Each row has a name. Each question is about the rows just above it.

[ 7.0 64.3 -0.3 32.9 52.8] -> Gilur
[-26.1  46.2  -2.0   0.9  35.0] -> putu
[-31.4  -5.6 -22.3   5.9  -7.3] -> neb
[-34.5  29.2   0.6  25.2  25.7] -> diga
[-32.4  -3.0  25.1 -44.6  19.4] -> zudab
[-15.9  50.4   9.0 -21.7  30.7] -> Rese
[-11.8  24.8  -0.3  32.9  -0.8] -> Lir
[  7.0  64.3 -42.3  73.9 -39.5] -> Guraf
[-31.1  57.5   1.4  37.6  22.0] -> nub
Where do [  7.0  64.3 -42.3  73.9 -39.5] appear?
Guraf
Whose row is [-11.8  24.8  -0.3  32.9  -0.8]?
Lir
The next entry after [ 64.3 -42.3]:
[73.9]
The next entry after [  9.0 -21.7]:
[30.7]
The next entry after [64.3 -0.3]:
[32.9]
The next entry after [ -5.6 -22.3]:
[5.9]
The next entry after [-15.9  50.4]:
[9.0]

[ 27.7 -33.1 -18.0  36.7  10.0  32.9  48.9 -68.1  36.6 -29.5 -32.2  38.9
  41.8 -32.5  29.2 -27.5 -25.3  27.7 -48.0  25.9  21.0 -40.1  26.2 -36.6
 -26.7 -37.5 -26.4] : dof
[ 13.1  34.9  12.8 -66.3  24.2  29.7 -43.5  17.6 -66.4 -58.5   4.4   6.0
  -2.4   9.4  27.7 -33.1 -18.0  36.7  10.0  32.9  49.2 -68.1  36.6 -62.0
  -0.5 -69.9 -19.7] : rapal
[-29.1 -28.2 -32.0   7.4 -40.1 -14.4  28.2 -20.2  10.4  20.1  41.4 -45.9
 -52.4  53.9 -26.5  25.1  33.7 -18.5  62.6 -68.1  49.2  32.9 -18.9  28.6
  31.9  21.2  23.2] : Fab
What is the next entry after [ 32.9  49.2 -68.1]?
[36.6]
The next entry after [ 27.7 -33.1 -18.0  36.7  10.0  32.9  49.2 -68.1  36.6]:
[-62.0]
What is the next entry after [ 36.6 -29.5 -32.2  38.9]?
[41.8]
What is the next entry after [-29.5 -32.2  38.9  41.8]?
[-32.5]
What is the next entry after [-68.1  36.6 -62.0]?
[-0.5]

[-21.5 -30.1  37.6  -7.6  17.9   6.6 -38.7 -17.2 -22.5  -9.5  14.0 -10.1
  10.5 -45.6 -26.8   0.6 -19.5 -11.0 -31.8 -18.7 -34.6 -10.8 -23.8 -47.8
  12.9  25.1  -9.9   8.9 -10.5 -27.2 -12.2 -36.1  20.8  16.0] : remes
[-18.9 -78.0  18.1 -15.7 -24.2  33.5  25.9 -12.4  -6.4  -7.8 -16.6   7.7
  27.6 -74.9 -19.9  -1.8 -13.0 -23.5 -10.1 -32.1 -18.1  19.2  -2.4 -45.9
  22.4  23.5 -13.1  45.5 -25.9   4.1  -5.2 -38.4  19.5  46.7] : roze
[ -6.1 -41.2  16.0   0.9  -4.3 -22.1 -14.8  -8.1   8.7  -5.5   2.7   9.5
  30.8 -68.5 -29.3   7.5 -12.3 -21.0 -18.8 -20.6 -24.6  20.1  -8.0 -43.4
  17.7  23.7 -16.8  44.3 -21.0   5.6  -6.2 -34.7  22.4  35.8] : lokas
[-44.5 -17.0  -1.9  -1.1  17.6 -46.7  -3.7 -29.6 -12.3 -16.6 -26.5  -1.0
  65.4 -18.9 -78.0  18.1 -15.6 -24.2  19.3  14.0 -65.0  35.9 -41.9  -8.8
  29.7 -31.6  41.6 -37.7 -15.5 -61.2   4.6 -12.6  45.3  50.5] : Toz
[ -9.5 -25.8 -32.9  20.0   0.8 -23.0 -16.0  -2.7   4.3 -20.9  40.0 -33.3
  27.9 -50.1   2.1 -23.6  -6.2  22.8 -56.6 -19.1  -8.3 -31.0  41.9 -54.0
  47.1  -3.6  -5.3  41.7 -63.2  -6.7 -18.6 -23.5 -41.0  57.2] : mizi
[-20.4 -37.4  16.3  -4.3  10.9 -24.5 -14.6  -9.5   3.1  -8.2  -6.3   5.2
  36.0 -53.0 -40.4  11.8 -18.4 -19.3 -18.8 -12.0 -30.1 -31.0  41.9 -43.4
   9.3  22.2 -14.0  43.5 -14.5  -4.6 -12.1 -33.5  27.7  28.1] : fos
[-44.5 -17.0  -1.9  -1.1  17.6 -46.7  -3.7 -29.6 -12.3 -16.6 -26.5  -1.0
  65.4 -18.9 -78.0  18.1 -15.6 -24.2  33.5  25.9 -12.4  -6.4  -7.8 -16.6
  -9.9   3.0   9.7  24.4 -23.1  -6.6 -18.7 -14.8  27.7  23.0] : vefa
The next entry after [-18.9 -78.0  18.1 -15.6 -24.2  33.5  25.9 -12.4  -6.4  -7.8 -16.6]:
[-9.9]
The next entry after [  0.6 -19.5 -11.0]:
[-31.8]
Give the next entry after [-19.5 -11.0 -31.8].
[-18.7]
Give the next entry after [-21.5 -30.1  37.6  -7.6  17.9   6.6 -38.7 -17.2].
[-22.5]
Which row holds [ -9.5 -25.8 -32.9  20.0   0.8 -23.0 -16.0  -2.7   4.3 -20.9  40.0 -33.3
  27.9 -50.1   2.1 -23.6  -6.2  22.8 -56.6 -19.1  -8.3 -31.0  41.9 -54.0
  47.1  -3.6  -5.3  41.7 -63.2  -6.7 -18.6 -23.5 -41.0  57.2]?
mizi

[ -7.6  35.5 -81.4  -2.2 -72.4 -47.9] : fanu
[ -7.6  -4.3 -72.4  -2.2 -81.4 -47.9] : vizi
[-72.4  -4.3  -7.6 -38.2  19.0  -2.7] : tuzu
Give the next entry after [ -7.6  -4.3 -72.4].
[-2.2]
The next entry after [ -7.6 -38.2  19.0]:
[-2.7]
Give the next entry after [-72.4  -2.2 -81.4].
[-47.9]
What is the next entry after [ -2.2 -81.4]?
[-47.9]
What is the next entry after [ 35.5 -81.4]?
[-2.2]
Give the next entry after [ -7.6  35.5 -81.4  -2.2].
[-72.4]

